In the rows, zero is written as 128.
Turns, then the turns between two rows, first turn first; the first pair answered:
turn k_822:
[161 135 148 116 140 146 148 131 121 118 107 131 133 115  98] -> [150 128 147 112 142 151 154 121 120 129 103 122 146 121 113]
[104 140 133 127 146 153 152 108 112 152 178 109 101 119 119] -> [103 144 135 131 144 155 147 124 125 145 179 113  89 107 113]
[117 105 121 129 126 131 139 104 110 141 109 111 149 157 126] -> [113 116 130 146 115 116 120  99 125 145 122 105 149 143 116]
[114 136 133 153 121  77  89 153 102 140 124 161  88 121 165] -> [119 134 131 148 127  80  96 159  96 137 118 165  91 125 170]
turn k_114:
[122 140 101 121 190 143 134 163 123 137 158 108 140 154 108] -> [141 132 100  95 186 145 148 177 110 120 133 118 133 150 132]
[139 147 138 121  82  86  90 109 117 143  96 125 138  95 144] -> [122 151 137 145  97  86  84  95 128 151 133 116 151  99 126]
[163 121 113 144 160 149 147 174 103 107 142 138 111 162 129] -> [172 119 116 125 136 146 146 178 103 104 114 143 104 142 145]
turn k_19:
[132 115 140 109  85 107 115 166 137 124 111 128 112 109 170] -> [112 102 135 105  86 106 116 128 131 163 110 108 148 114 173]
[139 151 149 117  98 130 132 111 132 139  97 138 138 108 145] -> [143 151 152 119  98 126 139 117 137 137  95 141 134 101 142]
[124 109  78  76 119 123 128 104 150 122 132 104 152 133 143] -> [126 116  95  97 128 154 141  91 165 126 128 103 160 132 107]
Now pairs of rows:
(2 to 4 turns a pair)
[131 127 123 103 143 144 155 162 118  71 102 136 125 148 142] -> [132 138 131 121 154 167 166 145 134  88 106 130 144 151 110] -> k_19 k_19 k_19 k_19
[171 130 161 124 150 147 142 151  67 156  82 157 111 170 182] -> [160 134 164 132 158 167 151 118  69 179  88 145 143 179 163] -> k_19 k_19
[118 120 125  94 110 118 127  81 114 162 105 105 167 108 144] -> [102 116 120 113 134 130 126  77 122 165 138  97 172 136 129] -> k_114 k_114
[122  80  79  86 167 124 142 129  92  88 158 106 122 171 145] -> [145 117  99 112 179 170 164 144 132  69 151 116 117 175  87] -> k_19 k_19 k_19
[127 134  80  82 118 118 152 118 110 136  95 129 131 110 159] -> [142 144  98  94 133 161 174 124 122 132  86 137 143 119 130] -> k_19 k_19 k_19 k_822
